One turn or mirror swaps these rows in pairs. Which row does each one swap with?
The rows were stretched afterwards, more along some directions than others.
demoz: [-27   0   9  -5 -30  24 -16 -17 -19   3  15  14  -1 -19  -3 -10  13   1
 -10   0   0  10   1 -38  -7  17]
fozo: [ -5  17  -1  -3 -13  25 -39   9  15   3   8  -5  -5   2  -7 -25  -1   1
  24  21  18  -3  21 -42   2  -9]
Zato: [ -7  -9  16   8  13  23   9 -24   6   6  26  26 -21 -11 -11  -2  12  -7
   2  20 -16  -8  22 -11  12  -3]
rini: [-10   8  -7   9  -7  15  -4  10  45  34   8  -1  -4  -8 -11   8  20 -15
   0   4  21  -8  22 -10   4 -22]
mirab: [ -5 -13  23   9   9  27  17 -31   4  10  14  22 -25 -11  -9  -3   6  -6
  -7  21 -20  -7   9 -10   8  -1]
Busil: [ 12 -15   5  25  -1  35  12   4  33  46 -13  14 -10 -29   6  -5   3   2
 -36   1   6   2  16  -1   7  -9]
Natu: [ -6   4  -5   2   5  15 -10  10 -20 -11  14  11  11 -27 -14  -4  12  -7
   9   8 -13  -9  11 -18  -1  10]
papaz: [ -4  25  28   1   5  13  12 -31 -23   6  13   4 -21 -13  -3 -26  -9  10
  16   1  -5   7   7 -13 -16  22]
fes: [ -2   9   8  18  -2  -2  23  -7   0   4 -11   6 -10 -17 -21   0  -8   7
 -24  -4 -21 -10   2  -3   3  10]
Gim: [  8  -8 -15  13  31  -8   1  11  29  11 -22   0  12  11   1  10   1 -11
 -11  -2  -2  13  -5   9  -5 -11]
zub: [  0  -9 -11   6  34   4   5  -1  28  14  -7   3   9   3  -5  15  -2 -30
   5   6   0   5   4   5  -7  -9]
foru: [-21   7   8  -7 -24  22 -29  -9  -7  -4   9   6   0 -13  -8 -17   6   2
   0   5   8  14  10 -48   1   8]
davap: [-31 -11   2  -3 -25  17   5 -21 -27  11  13  14  -3 -38   6   4   1 -10
 -11  -4  -3   4  -6 -20  -4  27]
Mor: [ -1   2   9  -8   3   7  12  -6 -26 -12  -2  -7  14 -15 -11 -10  -6   2
   4  -8 -11   2  -6  -3 -12  15]
Lepi: [ -4  17   3  -3 -12  22 -36   4  15   5  10  -8  -3   3  -2 -25  -1   2
  19  16  18   3  19 -41   2  -7]
Bogan: [  4 -20  14  12  14  17  16 -25  18  20  -2  13 -23   6   1   2   4   0
 -17  13  -5   1   2   1   8  -8]
veket: [ -7  -7 -11   2  31  15  15  -6  19  26   4   7  -1 -16 -10  18  -4 -30
  10   8   2  -9  11  10 -14  -2]
pevav: [  6   2   2  15  15  -8  22   0   6   1 -18   7  -2 -15 -19   2  -4   5
 -29 -10 -20 -10   6   4   6   6]
bopu: [-19  27   3   4   0  27 -28  -6 -12   6  -2  12 -15 -28  -8 -22  -4  -4
  26  17  -6  -9  23 -30 -12   9]
Lir: [ -5  14  -9   4  -7  -5 -15  20 -11  -1 -24 -16  14 -15  11 -28 -22 -17
   6  -1  -2  25 -10  -5 -13  -1]
boz: [-13 -15 -11  16 -17  20 -25  10   5  16 -29   2   0  -6 -12   6  -6 -22
  -9  13   8  -8 -15 -22 -12 -10]
vure: [-16  13   4 -10 -17  28 -35  -5   4   0  13   3  -4  -4  -6 -26   9   8
   8  11  17  13  17 -47  -7   2]
kiru: [ 12  -5  -1  16  -5  24  -7  18  21  32 -24 -11 -16   1  18  -1  -1  14
 -10  -7  28   8   3  -4   5 -15]
ruzal: [ 15  -2   0  26   5  24   4  16  16  30 -22   9  -4 -34   5 -18  -9   3
 -25   1   0  17  11   4  -6  -3]
vusus: [-34 -10   1  -1 -31  16  -5 -14 -18  14  13  14   0 -35   0   1  11 -13
 -12  -7   1   3  -3 -21  -5  17]
gog: [ -5  15  -3   1  -8  22 -42   6   9   0   6  -7  -6   6  -7 -30  -3  -7
  29  24  14  -7   8 -35  -5 -12]
bilis: [  5  13  24   1   8   8  26 -29 -14  13   8  -6 -17  -7  -2 -18  -7  17
   5 -11  -2   6   0   2 -13  18]
zino: [-11  19   8  17 -10   7   2   0 -22 -11   4   8  -8 -32 -30 -14  -9  -8
   4   4 -23 -27   9 -20   7  13]
tun: [ -3  -5  17   6   8  24  11 -16  -2   1  26  26 -16 -19 -13  -5  17  -5
   4  14 -19 -18  26 -12  16  -1]
suk: [-31 -17   1  -1 -23  25   3 -20 -28  19  10  16  -9 -44   5   5   5 -17
  -5   1  -1  -1 -12 -12  -7  22]
Lig: [  0  -2  13   6  14  18  15 -14  -2  -2  24  28 -14 -20 -17  -1  14  -3
  -1  16 -22 -15  26 -12  16   3]
Gibi: [  8   0  -2  21  -1  16   2  17   8  25 -25  -1   1 -30   3 -19 -20   1
 -20   4   0  15  -2   3 -15  -5]
lusod: [  1 -14 -14   2  32   5   3   2  33  15  -9   2   5   6  -4  16   2 -26
   3   2   1   7   0   8  -9  -9]
gev: [  0  -4  19  11   9  21  14 -20   6   6  24  23 -20 -19 -14  -4  12  -6
  -2  18 -14 -12  24 -15  16   1]
boki: [ -6   4   4  16  -2  -1  17  -3  -3   5 -15   4  -8 -21 -19   1 -15   2
 -24  -8 -16 -16  -3  -5   0  11]
siku: [ -9  11 -10   6   9  14 -10   2  -3  21 -12   9   2 -51   5 -26 -12 -18
  19  27  -6  -6  18   9 -16   7]
nok: [-22  -7 -11   4 -12  16   2  -8 -15  34  -1   6  -6 -55  14   1  -9 -26
   6   8   3 -10  -2   1  -6  17]
Kibut: [-12  -2 -14  13 -18  20 -16  16  32  30  -5   5   1  -9 -15  12  17 -18
  -4   8  25 -13  11 -14 -11 -20]
Leg: [-11  25   8   9  14  21  -7  -9   0  12  -4  22   0 -43  -3 -34  -2  -7
  13  30 -26   0  34   2 -23   7]
lugog: [ -3  13  -9   5  -5   2 -13  21 -12  -1 -25 -18   8 -18   6 -31 -25  -6
  10  -1   1  25 -11  -2 -17   1]
keka: [  2  10  -7  14  -2   4 -12  21 -12   0 -26  -9   9 -21   9 -31 -26  -6
   3   2  -4  28 -13   3 -17   0]
nesag: [ -4  -1   4   6   8  19  -1  -1  -7 -11  28  28  -2 -22 -19  -6  16  -6
   2  15 -18 -13  25 -19  16   3]
Pami: [ -9  -2  -4  -2   0  12  -3   8 -24 -15  12   6  16 -22 -13   2   5  -8
  11   4 -14 -11   7 -10  -3  10]
pobud: [ -1  19   6   6  -9  24 -28  -1  -1  -5  12  -7 -15  -7 -18 -27  -8  -8
  27  21   6 -19  11 -35   5  -3]
ruva: [-11   4 -14  11 -17  20 -13  12  38  33   9   1  -4  -4 -12  13  17 -15
   1  10  27 -15  14 -10  -8 -22]
solu: [ -3  12   7  24  -6  -2  18  -3  -3   3  -9   2  -8 -25 -27  -7 -14  -6
 -10  -3 -23 -24   1  -3   3   8]
keso: [-15  17   1  -1 -10   9  -4   1  27  19  19  -3  -6  -9  -4 -10  19  -6
  10   0  13   7  17  -7   5 -13]
raza: [-18   2  12   8  13  25  34 -20  -4  33   7  10 -22 -41 -22  19   1 -15
   1   2  -7 -18  19   4 -14   8]
gifa: [  6  -4  -5  14  22  -8  12   2  22   3 -22  10   4  -3 -12   3   3   1
 -29  -5 -14  -1   3   9   3  -3]
Vupe: [-10  27   5   9   9  17 -10  -9  -4  14  -3  18   0 -51  -8 -36  -6 -15
  20  33 -23  -4  29  -1 -22   8]
dolu: [-13   3 -10   2   5  13 -10   1  -7  23 -13   8   0 -46   6 -19  -9 -24
  18  23  -1  -5   8   6 -19   9]
vod: [  2  -1 -13   9  30   3   7   3  26  19  -5   3   4  -2  -8  16  -3 -22
   6   4   2   8   4   7  -3  -8]
gef: [-20  28  15   9   0  27  -7 -17  -3   5   4  26  -1 -33  -9 -30   5  -9
   7  23 -34  -3  28 -13 -19   8]
norup: [ -9  23  -3   4  -4  -7   1   8  19   7  -1 -23   2   0   1 -18  -6  -7
  22  -7   9   8   0   4  -2 -12]
fot: [-17  -8 -10  14 -22  24 -21   9  11  23 -14   7  -1 -13 -12  16   5 -24
 -10  11  10  -8  -2 -21 -13  -9]
salo: [ -8  22   2   3 -11  -7  -3  12 -10  -4 -16 -24   8  -8  11 -24 -21  -6
  16  -7  -4  24 -16   0  -5  -1]
gedep: [ -5  20  -1   4  -5   1   9   7  28  15   9 -13  -1  -6  -4  -4  10  -7
  12  -4  12   5  12   4   6 -14]
nur: [ 13  -8  -3  18  -3  24  -7  13  23  33 -23  -8 -15   7  12  -1  -1  12
 -10  -4  26   4  -3  -1  -4 -19]
vuror: [-12 -11 -12  12 -17  22 -26  12  13  18 -23   5   0  -7 -10   9   2 -21
 -10  10  13  -6  -4 -21 -15 -11]
kimuk: [-15   5 -10  -4  -9  13  -7   5 -13  26 -12   7   2 -56   6 -12 -10 -20
   6  20  -1  -9  11  -4  -4  14]
dipiz: [ -5   2   9  13   4  26  36 -12   7  46  -5  -1 -28 -38 -17  16  -2   2
 -13  -2   9 -14  21   6 -10   2]
Bod: [-12 -23   0  18 -11  14  -6  -8   4  13 -26   3  -6   6  -8  13 -15 -20
 -11  15  -1  -8 -19 -14  -7  -8]
dus: [-10   0  -2  -7  -5  12  -2   8 -23 -15   9  -3  17 -20 -16  -2   0  -7
  13   0 -12 -12   1 -13  -8  11]
bolug: [-19  25   1   5  -3  25 -27  -5 -14   8  -3  11 -16 -22   4 -19  -3  -4
  24  12  -3  -1  19 -25 -10  13]
nikom: [ -7   0   1  -6   1  10   0  -1 -30 -10   7  -3  16 -23  -8  -6  -1  -1
   5  -2  -6  -8  -2  -9 -15  15]
ziva: [  0   5   3  14   9  -1  20  -4   9   8 -18   8 -12 -14 -18   2  -6   8
 -26 -10 -20  -9   5   2   4   6]
zuvit: [  8  -7 -14   6  35  -1   1   6  30  10 -13   0   7   6   0  10  -1 -15
  -3  -3   2  13   2   9  -2  -7]
gaba: [  0   9   7  17  -1  -2  16  -1  -2   0 -12   4  -6 -22 -24  -4  -5   4
 -21  -9 -19 -16   1  -1   4   8]
Dop: [ -5   1   0  -5  -4  13   4   3 -27  -9   6  -2  14 -22 -13  -2  -2   0
   2  -1  -9 -11  -4 -11  -8  16]
lutat: [ -1  -3  20   7   8  22  10 -24   3   4  26  22 -20 -13 -14  -6  16  -8
   7  20 -17  -9  25 -11  16  -3]

raza swaps with bilis
pobud swaps with Bod
fot swaps with Lepi
kimuk swaps with Lir

